One turn moves every row onto another: examples first, then more rows asked:
turi: 162,228,196,-101,113,10,60,48,-229,-60,-111,-41,159,200,-109,141,-115,-6,62,-40,41,-55,30,134,101,138,-223,44,-22,-75,-105
zogav: -81,171,198,14,-14,-18,-21,-20,-89,-117,-196,-38,87,225,254,135,-126,25,9,64,23,-279,152,148,39,-28,197,-36,18,112,-42
Pozo: 136,-13,61,106,-110,62,-104,121,-44,-15,-157,-36,122,258,364,-1,-63,-77,-77,63,48,-159,85,26,239,23,168,-180,-13,212,-108
Niki: -228,0,-127,-121,-274,63,52,5,29,-43,13,-33,171,47,-64,11,73,-92,-65,41,-170,-88,92,149,-103,2,116,89,66,-108,79
Depun: -96,-191,-81,-98,-339,-46,-78,78,74,81,70,-26,36,177,11,-162,-4,-138,12,5,95,-95,-8,-48,109,203,-76,-53,-139,-32,75
bibi: -177,-168,-199,-93,-263,74,15,177,-120,-22,3,-80,164,121,-5,-38,45,-49,-28,-16,-69,-133,-9,22,-34,180,-53,88,36,-93,-23
kon: 11,-1,-81,-106,205,101,-9,10,53,324,-41,121,-48,-83,183,-45,-79,-71,-152,67,124,69,-88,136,-188,-165,94,-81,-203,-2,-86
giru: 467,92,114,-14,-45,94,-18,66,6,103,-40,36,197,133,-14,1,-81,-182,-60,-5,28,100,73,90,281,73,-89,-150,-102,46,-45
mezu: -60,103,112,28,-13,-18,-13,70,-155,-128,-204,-77,104,271,298,135,-131,86,6,8,69,-296,83,106,76,41,139,-18,-9,98,-103
lovam: 465,129,11,-6,-48,95,49,85,-6,61,-43,-5,244,147,23,28,-52,-107,-111,-59,12,125,15,129,298,25,-42,-109,-118,1,-70
kuve: -105,-17,-79,-115,273,81,-47,82,-116,257,-74,74,-89,19,174,-37,-42,-42,-119,53,158,54,-153,82,-210,-85,-65,-53,-119,-11,-176
Galu: 146,281,278,-108,114,3,47,-26,-174,-37,-105,10,138,162,-144,134,-115,-67,70,19,12,-43,106,164,57,84,-190,28,-4,-50,-46
vas: -195,-136,13,-114,-257,71,-83,60,-28,50,21,14,84,57,-92,-75,7,-217,39,116,-81,-147,148,15,-91,157,-59,21,86,-11,82
favi: -126,25,-8,-121,269,76,-60,9,-62,275,-66,118,-105,-13,131,-41,-46,-95,-112,104,125,65,-93,114,-240,-125,-30,-68,-97,6,-127
koz: -124,53,-96,-127,268,78,-5,24,-64,232,-75,78,-59,-4,163,-4,-18,-25,-153,46,118,73,-144,147,-225,-159,14,-32,-118,-39,-151
Mir: -180,-5,11,30,91,60,165,-147,-165,-31,116,-13,-9,175,-87,55,13,-121,-182,68,-80,-11,-28,-68,97,-189,-261,101,-281,38,-25
Bes: -120,-49,-219,-107,-354,-57,70,24,133,-7,59,-71,132,174,50,-93,62,-18,-92,-67,9,-42,-65,89,105,55,104,7,-159,-116,63
remem: 114,75,23,93,-116,51,-39,54,4,-47,-161,-42,156,235,364,34,-30,-45,-130,47,-7,-130,89,101,217,-77,263,-157,-17,180,-79
Fad: -179,-41,35,24,91,64,145,-133,-164,-27,121,-12,-26,178,-88,53,-9,-136,-171,69,-59,-16,-26,-91,103,-163,-296,89,-280,54,-28
Riri: 149,-295,-100,99,-54,121,52,-11,-48,57,95,-27,-46,17,-96,171,-221,-138,-257,-57,47,61,163,2,84,-192,-35,90,-208,-72,-11
Did: 142,310,180,-115,106,8,109,-11,-181,-84,-111,-35,190,176,-114,165,-85,11,22,-35,-9,-27,46,200,73,52,-142,65,-24,-101,-76
neti: 136,-267,-82,100,-55,122,44,-48,-22,60,101,-21,-47,21,-102,174,-230,-152,-256,-46,32,65,184,23,68,-213,-17,84,-201,-69,-1
nezu: 452,182,93,-21,-49,86,29,5,58,83,-43,35,226,109,-27,24,-59,-170,-102,-3,-27,138,82,163,258,-25,1,-130,-97,18,-19
gosus: -60,76,231,29,-10,-15,-85,38,-141,-78,-195,-39,44,250,265,96,-159,-6,61,73,79,-314,148,74,59,74,99,-62,17,146,-68
rova: 112,58,135,94,-109,56,-107,31,27,-1,-151,8,102,209,326,-2,-65,-135,-75,114,7,-144,157,73,192,-58,221,-196,8,233,-38
gegu: 35,-77,-67,-99,216,104,-57,63,3,352,-46,118,-76,-61,192,-71,-98,-90,-120,69,172,46,-108,66,-164,-81,11,-92,-206,24,-104
lenes: -188,-15,56,24,89,53,145,-152,-152,-24,119,1,-25,168,-97,54,0,-147,-166,89,-76,-15,-9,-75,87,-196,-271,92,-273,52,-7
kifes: 30,-46,-154,-106,205,104,1,78,-2,310,-45,88,-37,-43,225,-43,-73,-23,-161,16,149,63,-156,105,-154,-114,56,-65,-218,-19,-132
bine: -143,-24,-5,-117,-336,-57,-34,-98,219,71,76,28,61,105,-42,-135,14,-184,-22,70,-18,-51,89,89,27,28,91,-56,-104,-38,171
mut: 147,-294,-69,100,-52,123,31,-30,-39,76,99,-15,-60,20,-109,164,-238,-168,-235,-36,47,59,183,-6,73,-181,-48,74,-195,-58,-1

zogav -> remem
Riri -> Fad
Now these:
gegu -> favi
turi -> giru
bine -> Niki

One turn moves every row onto another: examples first, then more rows asked:
pono: 187,118,84,-11,-17,59,65,25,-260,9,18,99,-77,-4,73,-24,-14,93,93,-87,140,26,-134,138,-244,-147,-7,-293,114,79,41,348,-103,-16,135,-8
puf: 102,61,-21,96,2,22,21,-178,-9,-155,97,-136,-9,-68,318,-114,99,-75,-51,110,-168,323,-14,60,-224,-157,-29,-67,-259,-113,25,-115,144,-16,73,113
Vemu: 169,16,123,-101,90,78,117,-48,-339,32,10,-38,-27,61,96,31,-47,90,98,-162,70,5,-205,166,-230,-107,77,-247,92,138,51,251,-65,-87,96,-31
Deri: -3,141,41,-147,-77,-276,46,-30,-136,10,-121,-233,-46,56,151,-72,32,-77,173,166,197,111,303,185,24,-34,-135,64,-20,-131,-76,-85,100,2,10,-29
Navi: -13,-149,127,-254,234,-147,-61,-119,6,-1,-263,-84,-51,-115,167,-58,73,151,-181,148,-132,186,-97,164,-12,-84,322,-33,171,-3,-230,70,-9,155,-92,-35
mim: 158,95,180,-26,31,49,196,-1,-178,-3,153,-56,-10,43,46,-12,-40,79,108,-137,60,16,-87,84,-211,-158,112,-336,93,131,45,274,-28,25,133,-17
zikes: 174,53,205,3,73,86,87,91,-227,-42,122,99,11,-4,71,-15,51,68,73,-182,-4,32,-199,45,-181,-131,-6,-287,39,78,56,239,-123,-10,102,-22
Tilo: -55,-103,32,-136,264,-45,-3,-136,147,-10,-237,-32,-5,-76,82,-72,138,136,-220,117,-166,81,26,164,-9,-135,279,-34,197,11,-263,167,15,98,-61,-82
nim: 25,100,178,-75,19,-206,-24,1,-92,-17,-59,-204,37,72,180,-39,-40,-90,201,110,192,119,259,61,68,27,-135,99,-79,-138,0,-180,40,-57,-9,-9
sig: 107,-46,59,-170,-47,-214,75,75,-186,4,-91,-271,15,90,99,-78,-28,-54,105,103,183,85,228,160,141,43,-179,99,18,-136,-78,-52,48,-27,-16,-61
gek: 25,88,96,-85,-42,-143,16,-19,-78,66,-42,-291,46,152,137,-55,-37,-49,92,194,201,88,333,116,109,58,-25,94,-21,-154,-37,-20,61,-94,22,-93
tusu: -35,-114,62,-150,364,-95,-48,-189,68,-25,-235,-52,27,-102,166,-74,254,161,-249,100,-186,131,-63,116,-36,-109,223,10,45,-55,-191,31,7,32,-64,-112
bagit: -19,152,-67,83,44,6,2,-44,81,-43,-15,88,-4,-123,272,36,36,-91,90,57,-301,199,-53,131,-72,-249,-181,-98,-117,-56,-46,14,-74,1,130,222
dubuf: 1,-56,17,-171,212,-97,-26,-183,-17,-18,-259,-48,-83,-90,119,-153,211,165,-263,221,-112,196,-69,187,-92,-157,316,-63,101,-56,-217,113,7,107,-36,-135
vufe: 99,88,-83,86,-21,77,-111,-148,47,-103,-17,-13,82,-107,338,-84,134,50,-116,127,-145,223,-114,-18,-30,-175,-58,29,-133,-273,-28,173,-90,-172,55,126

tusu -> zikes
Deri -> dubuf
Now these:
Vemu -> sig
puf -> vufe
Tilo -> mim

